Here are some points, one per row:
Array([-0.971, -1.457,  0.721,  0.661,  0.396,  0.616,  0.118,  0.148,  0.806,  0.564,  1.039,
        0.979, -0.070,  1.120, -0.324,  1.418,  0.279,  1.952,  0.432, -1.285,  0.157, -0.215,
        0.994,  1.855])
Array([ 1.070, -0.044,  0.272,  1.485,  2.297,  0.555,  1.550,  1.234,  0.221,  2.006, -0.274,
        2.176, -0.301,  0.694, -0.733,  0.511, -0.739, -1.546, -0.301,  0.282,  0.953,  0.571,
       -0.018,  0.858])
Array([ 0.474, -0.102,  0.382, -0.910, -1.045, -1.202, -1.446, -1.580, -0.500,  0.074, -1.229,
        0.149, -0.900, -0.447,  1.177,  0.912, -1.381, -1.273,  0.824, -0.952, -2.489, -0.674,
        1.801,  0.564])
Array([-0.542,  0.708,  0.353, -1.749,  1.756, -1.199, -0.787,  0.024,  1.186, -0.951, -0.074,
        0.005, -1.156,  1.395, -1.066, -0.720, -1.849,  1.659,  0.066, -1.452, -0.232,  0.119,
       -0.767, -0.060])
Array([-0.085,  0.527,  0.044,  0.219,  0.714, -0.414,  1.393,  0.305,  0.489,  0.610,  1.313,
        2.448, -2.621, -0.926,  0.156, -0.555, -0.931, -0.416, -0.040, -0.594,  0.441, -2.050,
        0.764, -1.021])
Array([-0.288, -0.604, -0.253,  0.981,  1.422,  0.346, -2.088, -0.093, -0.095, -0.494, -0.038,
        0.416,  0.437, -1.121,  0.615, -0.393, -0.365,  1.660,  1.011, -1.637,  2.801,  1.181,
       -0.611, -0.605])
Array([ 1.427, -1.317, -1.736,  0.729, -0.491,  0.774, -0.065,  0.821,  0.836,  0.168, -0.061,
       -1.589,  2.453, -0.321,  0.902,  2.262, -0.062, -0.026,  0.209, -1.389,  0.889,  0.696,
       -1.522,  1.314])
Array([ 0.597,  0.473,  0.035, -1.068, -0.588, -1.600, -0.613, -1.045, -1.270,  2.333,  0.673,
        0.813, -1.552, -0.378, -0.568, -1.101, -0.346,  0.355,  2.310,  1.017,  0.097,  1.558,
       -2.020, -0.206])
Array([-0.589, -1.245, -0.430,  0.702,  1.020, -0.411, -0.468,  0.387,  1.136, -0.885,  0.969,
       -0.638, -0.399, -1.747, -1.136,  0.336,  0.597,  1.043, -0.532,  2.454,  1.114,  0.120,
        0.863,  1.258])
Array([-0.119,  0.337,  1.273, -0.951,  0.540,  0.891,  1.241,  1.037, -0.831, -1.748, -2.115,
       -2.027, -0.558, -0.405,  1.810, -0.565,  0.593,  0.547,  0.385,  0.395, -2.181,  2.023,
       -0.171,  0.533])
Array([-0.022,  0.925,  0.717,  0.149, -0.184,  1.542,  0.854,  0.754, -0.145, -0.095,  0.760,
        1.956,  0.964, -3.126, -3.071, -0.762, -1.372, -0.585, -0.441, -0.438, -0.688, -0.583,
       -0.450, -1.038])
Array([ 0.333,  1.166, -0.785, -0.227, -0.916,  0.365,  1.091, -0.129, -0.587, -1.437,  0.523,
       -1.948,  1.545,  1.317,  1.513, -0.632, -0.243,  0.787, -0.138,  1.150,  1.046, -1.879,
       -0.320,  0.350])
Array([-1.173, -0.047,  0.819,  1.152,  0.880,  0.031,  0.512, -0.063, -1.210, -0.522, -1.575,
       -2.070, -0.643,  0.630,  0.742,  1.512, -0.430, -0.398,  0.522,  0.305, -1.637, -0.377,
       -1.092, -0.923])
Array([ 1.338,  0.697, -0.831, -1.445,  0.655,  0.881, -0.209, -1.318, -1.179,  1.380,  0.010,
       -1.011, -1.302, -1.110,  1.462,  1.420,  1.210, -2.102, -0.383, -1.828, -0.711,  0.628,
       -0.582,  0.085])
Array([-1.554,  0.071, -0.365, -0.539,  0.418, -0.432, -1.139, -0.093,  0.760, -1.676,  0.304,
       -1.016, -0.434,  1.486, -0.600,  0.341,  1.715, -1.800, -1.146,  1.183,  0.457, -0.167,
       -0.228, -0.192])
Array([ 1.620,  0.973, -1.531, -1.633, -1.001,  0.739, -0.850, -0.617,  0.170,  0.828,  0.713,
       -0.715, -0.645, -0.968, -0.967,  0.098,  1.070, -1.044,  1.285,  0.609, -1.086, -1.610,
        0.231, -0.024])
Array([ 0.025,  0.988, -1.049,  0.819,  0.884, -1.625,  0.768, -0.465,  1.811, -0.157, -1.321,
        1.814,  1.650, -1.428,  1.167,  0.045, -0.130, -1.426,  0.781,  0.153, -0.080,  0.487,
        0.728, -1.581])
Array([-0.654,  1.402,  1.137,  0.080, -1.627, -1.047,  0.283, -1.429,  1.070,  0.143, -0.914,
        0.077, -1.201,  0.508,  0.804,  0.292,  0.425, -0.013, -1.409,  0.075,  1.340, -0.063,
       -0.736,  1.698])
Array([-0.351, -4.269, -0.004, -1.187, -1.717, -0.428,  1.283,  0.627,  0.234,  0.971,  0.454,
        1.925,  0.457,  0.318,  0.308, -1.406, -1.525, -0.941, -1.173,  0.052, -0.410, -0.410,
       -1.141, -0.632])
Array([ 0.530, -0.016,  1.115,  0.882,  0.880,  0.270, -0.817,  0.433, -0.452,  0.234, -1.012,
       -0.009, -1.342,  0.320, -0.091,  0.119, -0.327,  2.045, -0.766, -0.148,  0.401, -0.908,
       -1.416, -2.525])
Array([ 0.597, -0.021, -0.008,  1.218,  1.642, -0.745, -0.733,  0.626, -1.599,  0.115,  0.012,
       -0.605, -2.203,  1.067, -0.144, -0.493, -0.355,  0.497, -0.479,  2.069,  0.016,  0.345,
       -1.040,  0.866])
Array([-2.086, -0.753, -0.805,  0.349, -1.683,  0.428, -0.894,  1.435, -0.296,  0.247, -0.537,
       -0.186, -1.055, -0.538, -1.233, -0.839,  0.273,  1.576, -0.030, -0.119,  0.842,  0.858,
        0.799,  0.338])
Array([-0.231,  0.528, -1.219,  1.482, -1.196,  1.234,  0.165, -2.677,  0.113, -0.162, -0.836,
       -0.504,  0.807,  1.237, -0.719, -2.005, -0.225, -1.042,  0.457, -0.354, -1.124,  0.874,
        0.525,  0.257])
Array([-0.254,  0.564, -0.686, -0.865,  0.563, -0.890,  1.201, -0.620, -0.927,  0.638,  1.167,
       -0.681, -0.088, -0.178, -2.104,  0.230, -0.972, -0.870,  0.457, -0.856,  0.946, -0.324,
       -0.993,  0.513])
Array([ 0.731, -0.229, -0.277, -1.831, -1.922,  2.316, -1.329, -2.433, -0.160, -0.734,  0.157,
        0.428, -0.202, -0.130, -0.017,  1.020, -0.201, -0.820, -0.476,  1.484,  0.961,  0.774,
       -0.330, -0.752])
Array([-0.498,  1.443, -0.712,  1.286, -0.476, -0.316, -1.143,  1.128,  0.170,  0.350,  2.087,
       -0.256, -0.032, -2.089,  0.668, -0.022, -1.096,  2.253, -2.254, -0.005, -0.062,  1.700,
        1.322,  0.495])
Array([-0.893, -0.499,  2.045,  0.053,  0.459,  0.246,  1.267, -2.713, -0.715,  0.651, -1.644,
        1.689,  2.326, -0.957,  1.385, -0.015,  0.468, -0.498,  0.791,  0.225, -0.524, -1.642,
        1.318, -0.313])
Array([-0.060,  0.072,  0.962, -0.389, -0.490, -1.409,  0.476,  1.069, -1.815, -1.580,  0.307,
        0.398, -1.423,  0.369, -0.697, -1.498,  1.004,  1.017,  0.309, -1.490,  0.602, -1.088,
       -0.782, -0.007])
Array([ 1.508, -1.313,  0.421,  1.293,  0.235, -0.562, -1.045,  0.371,  0.072, -1.912,  0.003,
       -1.973,  1.194, -0.300,  1.255,  0.024, -0.350,  0.144,  0.119, -0.137, -1.146, -0.123,
        1.693,  0.714])
There is one direction along which these points spread out most. Take the direction at right angles to it along which they spread out most. Go by this last direction. Where along it does each point below lie, from 0 to 99? The average is 50, and the first point in the table lies past the average. One standard deviation of the points above along it is 16.
Array([-0.197, -1.269,  0.525,  0.221, -0.716,  0.247,  0.007,  0.471,  0.419, -0.341,  2.578,
        0.231,  0.200,  1.907, -1.518,  0.713, -0.699,  1.335,  1.162, -1.070,  0.145,  1.458,
        1.378, -0.661]) : 58
Array([-1.679,  0.074,  0.767,  0.419, -0.911,  0.433,  0.248, -0.093,  1.436, -1.192,  1.294,
       -1.384, -0.940, -0.005,  1.926, -1.099,  0.659, -1.106, -0.280,  0.573, -0.540, -0.647,
       -0.998, -0.084]) : 58
Array([ 0.960,  0.569, -2.979, -0.386, -0.087, -1.003,  2.128,  0.487, -1.115, -0.414, -0.678,
       -0.417, -0.607,  2.122, -0.570,  0.845,  0.074,  1.047, -0.982,  0.048,  0.732,  0.805,
        0.037, -0.782]) : 60
Array([-0.330,  1.804,  0.665, -0.011, -0.976, -1.199, -0.806, -0.304,  0.931, -0.445, -0.970,
       -0.792,  4.106,  1.669, -1.005, -0.049,  0.894,  0.287, -0.907,  0.713, -0.081, -1.043,
       -1.207,  0.188]) : 58
Array([ 0.178,  1.231, -0.107, -1.591,  0.800,  1.179, -0.298,  0.921,  2.071,  0.350, -1.098,
        0.976,  0.895,  1.142, -0.364, -1.458, -0.036, -2.675,  0.650,  0.983,  1.011, -0.064,
        1.143,  0.037]) : 35
Array([-0.176, -1.602,  2.119, -0.021, -0.654, -0.797, -0.868,  0.678, -0.955,  1.494,  0.038,
       -1.937,  2.251,  0.080,  0.805,  0.890, -0.057, -0.407, -0.682, -0.739,  1.066,  1.453,
        1.903,  0.496]) : 62
Array([ 0.509,  0.908, -1.300,  0.027,  0.770,  0.758,  0.438,  0.013, -1.085,  0.387,  0.035,
        2.093,  1.992, -0.169,  1.334,  0.132,  1.517, -1.242, -0.749, -0.025, -1.301, -0.035,
        0.186, -0.941]) : 32
Array([ 0.990,  0.454,  1.063, -0.452, -1.215, -1.137,  0.544,  0.833,  0.340, -0.661,  0.738,
        0.739, -1.003,  0.667, -0.503,  1.068, -0.270,  1.849,  1.616,  0.417, -0.122, -0.640,
       -0.691, -0.255]) : 53
Array([ 1.161, -1.018, -0.343,  1.206,  0.707,  0.402,  0.060,  0.864,  0.955,  1.251, -0.387,
       -1.037, -1.300, -0.527, -1.234, -1.018,  1.850,  1.902, -0.743, -0.718, -0.309, -0.097,
        1.439, -0.365]) : 62
Array([-1.296, -0.108, -0.017, -0.162,  0.855,  2.166, -0.027,  1.006, -0.292,  0.614, -0.411,
        1.483,  0.699, -1.174,  0.635,  0.443,  1.334, -1.725,  0.525,  1.048, -1.291, -1.012,
       -0.008,  0.547]) : 36
